Each run below is a few steps of one of 6 hidden systems, one row a step.
In the rows, zero is written as 128.
fupu, run 1 (10 x 32):
[[153  89 135 170 126 115 113 122 153 116 105 123 126 147 154 133  82  54
   96 144 146 119 102 158 128 105 131  86  82 173 143 147]
 [144  90 140 181 103  99 131 106 158 113 117 120 114 133 145 137  97  64
   95 142 130 130 108 173 135 102 130 101  93 163 129 151]
 [138 101 148 186  91  95 136  91 161 111 125 128 109 114 136 139 114  68
  109 153 122 137 113 173 141 114 115 113  88 135 115 146]
 [139 118 148 191  72  83 141  76 160 115 127 126 105 103 128 142 124  80
  113 152 111 143 119 172 145 119 112 129  94 121 103 142]
 [125 121 145 201  70  79 150  74 162 108 126 131 107  95 117 136 137  85
  124 146 110 149 126 173 149 118 122 153  96 105  92 146]
 [117 121 134 195  71  70 157  68 149 105 124 138 112  86 112 147 139 101
  136 146 108 152 139 172 159 128 117 170 108  97  86 149]
 [106 128 123 189  79  74 163  74 149 100 138 130 120  71 105 146 145 117
  140 138 108 155 156 163 165 133 118 188 119  87  89 147]
 [ 94 133 113 168  87  78 173  72 143 107 145 132 125  65 107 156 146 131
  151 125 100 162 172 156 172 138 118 189 138  80  99 147]
 [ 87 141 107 147  96  87 165  75 137 104 148 134 132  69 108 161 152 147
  151 122 101 156 184 146 166 138 112 196 145  78  94 143]
 [ 85 142 107 123 103  92 156  88 134 114 145 141 136  74 110 163 155 159
  154 115  97 154 190 131 159 140 112 191 154  80  97 140]]
Tageb, run 2, 10 rows:
[[133 116 205 169  80 108 158  76 170 107 168 144 112 111  86 110 181 147
  163 153 136 153 101 144 138 143 138 142 129  90 115 106]
 [131 117 187 191  72 107 143  70 179 112 181 144 112 116  93 123 152 144
  166 160 137 148  91 164 132 153 138 174 109 102 109 125]
 [121 121 164 195  73 106 125  62 185 117 191 141 118 114 118 140 125 142
  157 165 132 143  94 181 131 162 128 184 109 112 106 140]
 [111 127 141 188  83 113 108  63 186 125 204 134 127 107 132 155  97 140
  147 159 130 135  99 194 126 162 115 190 105 120 108 145]
 [114 137 116 181 110 121  87  80 175 133 202 134 140 101 145 170  71 129
  129 152 143 131  94 187 116 163 103 189  94 130 117 154]
 [117 134  95 169 123 130  71  97 160 142 192 127 154 100 152 166  48 117
  110 142 144 119  94 169 106 165  98 181  85 145 125 148]
 [110 135  70 154 130 142  66 121 140 139 169 131 158 112 165 180  39 111
   96 136 134 113 102 156 107 150  93 158  82 165 139 159]
 [114 128  61 127 152 143  69 141 126 137 140 114 171 131 181 170  36 103
   87 117 132 111 126 146 110 129  99 132  85 179 153 160]
 [127 125  70  93 174 150  90 167 103 143 122 110 153 138 178 159  58 106
   87 112 133 110 145 126 113 114 106 103 111 176 155 149]
 [134 128  77  71 183 154 102 183  84 150 100 108 142 143 169 142  90 100
   86 105 129 106 145 100 116 104 114  84 130 163 163 137]]
pekiv, run 3:
[[114 134  80 121 156 164  67 141 136 142 171 127 165 143 168 164  45 133
  102 127 150 106 107 139 100 151 107 152 107 171 155 140]
 [112 138  61  99 159 156  68 147 119 150 159 132 159 129 169 161  60 137
  106 118 138 104 129 129 105 147 106 152 124 154 145 146]
 [107 147  62  80 162 145  86 149 100 159 139 121 151 121 162 159  82 141
  110 111 124 113 150 112 119 139 101 149 143 132 125 137]
 [113 159  57  77 154 136 107 152  86 153 118 127 147 112 149 150 113 142
  115 104 108 117 167  97 124 135  99 147 153 114 115 137]
 [111 168  65  71 154 129 122 153  74 146 100 126 146  99 131 137 137 142
  126  93 104 126 184  93 133 122 100 141 156  97 109 127]
 [112 162  81  74 145 122 153 152  68 140  88 121 133  89 116 135 162 143
  130  94  97 139 187  84 145 120 114 137 157  83 111 124]
 [113 159 108  84 129 109 175 139  85 130  82 122 112  89 105 126 188 147
  141  97  89 142 200  85 158 112 117 123 169  75 116 122]
 [111 148 139  86 114  98 199 132  93 124  91 114 104  93  94 117 205 148
  148 101  87 151 194  90 168 103 124 112 177  67 107 123]
 [132 140 169 103 103  94 199 126 107 118  91 119  97  98  87 103 219 141
  149 110  98 155 171  99 167 105 137 105 167  73 110 116]
 [143 128 191 131  96 102 196 115 122 115  93 127  92 122  80  92 219 128
  157 131 110 154 144 110 153 105 146 102 152  79 106 107]]
Vake, run 4:
[[124 151 100  71 152 126 158 158  71 126  81 112 131  93 109 118 173 143
  126  91  98 138 185  78 148 107 112 111 162  93 119 118]
 [120 148 113  78 139 108 176 149  80 124  72 115 117  96 114 117 185 130
  125  96  93 141 194  89 154  99 116  99 168  92 123 122]
 [123 136 122  92 131  93 193 136  90 123  66 112 104  99 103 128 192 121
  124 102  86 144 197  97 163  84 133 100 164  90 114 129]
 [127 120 136 114 111  89 190 128 104 114  59 123 103 103 110 123 187 101
  120 111  94 148 182 116 165  89 129  93 147  98 107 121]
 [134 109 141 143 100  83 176 112 123 107  60 137 109 106 110 130 171  76
  117 124 105 144 174 123 159  84 129  91 127 106 107 130]
 [129  97 136 162  99  86 167 105 136 105  70 135 104 105 119 138 147  59
  111 129 108 146 160 143 156  82 124  96 103 117 110 137]
 [138  99 138 171 101  88 156 103 143 104  78 130 107 107 129 144 129  52
  103 134 115 141 150 155 154  91 125  98  99 130 112 147]
 [139  90 124 173 112  87 139 101 145 113  95 125 119 114 150 146 102  48
   88 134 127 136 134 172 144  96 125 104  93 146 112 153]
 [148  93 117 173 128 102 106 119 140 113 110 125 135 118 154 146  85  51
   86 139 142 127 116 166 131 109 115 103  80 161 122 148]
 [153 102 107 164 139 123  89 127 142 122 116 124 143 127 168 144  67  60
   82 141 147 117  98 164 115 118 118 105  80 173 128 149]]
rotut, run 5 (10 x 32):
[[145 104 206 156 104 131 151 112 171 119 142 135 107 156 100 100 158 134
  150 154 151 134  80 139 122 131 158 108 122 137 146 113]
 [152  99 203 172 102 125 142 106 174 111 150 133 110 158 116 112 132 117
  138 153 147 127  70 151 123 129 154 105 100 148 148 117]
 [144  97 184 180 105 121 132 110 174 113 145 130 110 157 131 119 118  99
  124 149 148 128  76 162 120 118 146 107  93 163 151 130]
 [143  93 166 179 109 123 122 110 175 113 141 126 115 153 147 130  98  84
  110 155 142 125  86 168 119 113 142 101  89 175 147 141]
 [144  91 154 173 116 123 110 118 165 117 132 125 122 150 151 135  79  72
   94 148 138 116  94 167 116 117 137  99  84 181 148 148]
 [160  93 131 168 132 129  91 128 146 119 118 126 139 145 160 139  71  58
   87 139 156 119  88 157 109 115 122  86  77 181 143 142]
 [156  94 110 148 148 130  93 145 131 124 108 130 145 145 161 148  68  60
   82 133 156 113 104 145 116 109 127  84  87 176 139 146]
 [149  97  98 130 154 143  85 157 116 135  98 124 150 142 167 147  57  60
   79 127 144 108 118 131 111 106 117  81  91 184 139 138]
 [138 113  82 101 176 141  98 168 102 143  89 112 145 136 170 149  81  79
   82 118 139 106 139 122 113 103 116  79 112 169 145 139]
 [136 127  72  80 187 143 108 182  81 148  88 111 141 134 169 144  91 103
   84 104 130 113 151 109 120 101 113  78 131 163 153 140]]
laf, run 6, 10 rows:
[[168 112 144 118 161 149 120 181 101 144  73 120 113 180 137  93 115  87
  108 127 150 111  93  95 109  98 152  45 105 160 152 119]
 [171 109 128 119 164 147 111 180 104 145  77 121 119 175 148 106 100  72
   96 126 153 105  93 110 110 103 141  49 103 166 151 124]
 [156 105 112 114 168 153 101 176 106 148  84 123 126 166 155 113  90  74
   89 127 150 107 103 114 108 103 130  59 104 173 144 127]
 [153 113 102 102 169 150  92 175 101 145  97 122 140 155 162 136  82  81
   85 118 140 108 119 114 106 103 121  70 110 174 145 127]
 [142 118  80  90 179 141  98 175 101 147 101 114 146 137 168 150  77  89
   78 111 135 104 136 115 107 104 117  80 122 171 155 137]
 [128 133  68  77 178 148 103 174  86 145 105 111 148 134 167 145  83 108
   84 106 126 110 154 114 116 113 113  95 129 168 148 146]
 [126 140  59  75 172 140 101 172  81 145  98 107 150 131 161 142  94 119
   96 100 121 112 167 105 121 110 112 111 139 155 142 141]
 [121 143  68  67 168 142 114 166  78 147  96 110 148 128 146 137 111 135
  107  93 111 118 175  96 124 109 112 116 146 138 130 132]
 [118 150  73  58 168 144 125 167  70 139  87 119 146 117 140 134 137 147
  121  95 108 123 181  78 134 110 117 115 159 115 126 122]
 [121 152  97  51 158 140 146 164  72 133  83 119 146 111 118 117 172 152
  127  93 108 130 184  72 137 110 123 108 169 101 126 114]]

Name the system that made each run.
run 7, 5 rows:
[[119 132 173 176  79 102 158  78 167 106 160 144 114 101  89 126 162 150
  164 150 124 155 117 148 146 144 137 177 129  92 104 122]
 [124 124 176 191  76  98 151  71 171 105 160 143 115 108  97 125 157 133
  162 151 131 150 103 157 141 147 135 167 115  93 102 124]
 [127 113 168 200  81  89 148  74 176 112 156 139 109 105 102 131 150 118
  148 157 129 148 101 176 143 144 129 169 109 102  99 133]
 [131 115 158 203  75  88 145  75 174 111 148 132 103  99 118 138 134 100
  133 156 122 149 107 179 140 134 119 156  96 110 100 139]
 [130 118 144 201  80  84 138  74 169 112 143 130 112  99 130 140 123  82
  113 154 113 139 110 184 141 121 116 141  87 122 103 144]]
  rotut
run 8, 5 rows:
[[134 130 184 115 100  99 195 118 124 121 109 130  92 105  78 101 220 150
  160 130 113 151 149 104 159 120 146 110 164  66 107 106]
 [141 115 194 142  83  95 189  98 139 109 112 139 103 105  83 113 207 118
  152 139 110 153 138 120 155 107 140 113 135  83 106 112]
 [136 113 189 171  73  90 177  92 156 104 112 138 109 101  95 116 184 103
  143 147 115 161 129 141 154 111 132 117 121  92 105 120]
 [139 111 180 192  70  85 164  82 163 101 124 127 106  95 103 126 164  93
  129 147 121 149 117 162 147 116 125 126 105 107 110 136]
 [139 114 154 200  80  88 146  80 170 108 137 130 103  94 124 135 131  85
  116 155 119 143 104 178 147 123 116 142  91 117 105 141]]
  Vake
run 9:
[[ 96 131  97 181  94  85 125  64 164 118 187 124 131  71 135 174  99 126
  134 144 116 147 134 190 147 161 105 207 107 107 100 158]
 [112 135  84 180 115 100 105  82 143 123 174 119 143  63 144 173  81 113
  113 142 124 139 118 179 136 158  90 196  98 121 107 161]
 [118 136  72 172 118 109  96 100 138 128 156 121 151  73 153 174  65  98
   94 132 125 135 127 164 128 148  80 172  86 134 111 161]
 [119 137  63 157 128 119  89 119 128 131 137 120 159  86 162 176  48  80
   87 122 119 125 134 154 124 126  81 145  83 141 123 167]
 [120 125  53 139 148 117  94 141 116 133 108 119 161 111 170 170  48  75
   79 115 126 118 149 137 126 118  96 124  86 158 133 162]]
  Tageb
run 10, 5 rows:
[[126 122 156 191  84 117  97  75 193 132 194 149 116 132 135 144  91 131
  142 173 143 127  73 182 117 162 128 172  96 131 118 139]
 [123 122 131 180 100 125  80  83 183 142 198 142 132 131 141 155  72 127
  132 163 145 122  76 183 109 168 115 174  92 140 119 141]
 [129 131 110 170 124 145  63 113 162 143 188 134 150 121 156 160  48 115
  112 152 147 113  73 160 106 166 102 169  82 147 126 140]
 [126 128  92 153 147 153  62 128 146 138 171 129 157 139 172 164  35 109
   98 142 148 111  93 154 100 154 103 155  87 173 147 153]
 [124 119  81 121 158 153  67 146 137 140 159 123 165 145 174 163  40 108
   92 123 146 104 113 145 102 130 111 125  94 189 160 149]]
  Tageb
run 11, 5 rows:
[[109 161  59  88 144 133 101 137  93 150 126 129 155  92 149 163 107 137
  117 108 110 129 176 110 130 138  91 156 147 108 105 140]
 [108 155  65  83 143 125 123 142  81 148 112 125 142  89 132 150 133 141
  128 103 106 133 185 101 135 129  99 150 153  93 106 132]
 [113 163  74  90 138 118 150 142  77 140  96 128 137  84 113 136 158 145
  134  95  98 143 184  96 145 118 107 145 152  77  98 128]
 [103 159  99  97 120 103 173 129  80 124  80 123 117  86 107 128 180 151
  150  95  88 149 195  97 166 116 116 144 164  67  98 129]
 [109 148 130  97 108  93 199 114  96 121  94 124 104  82  93 126 201 151
  154 109  87 157 189 101 169 113 124 129 167  64 104 128]]
  pekiv
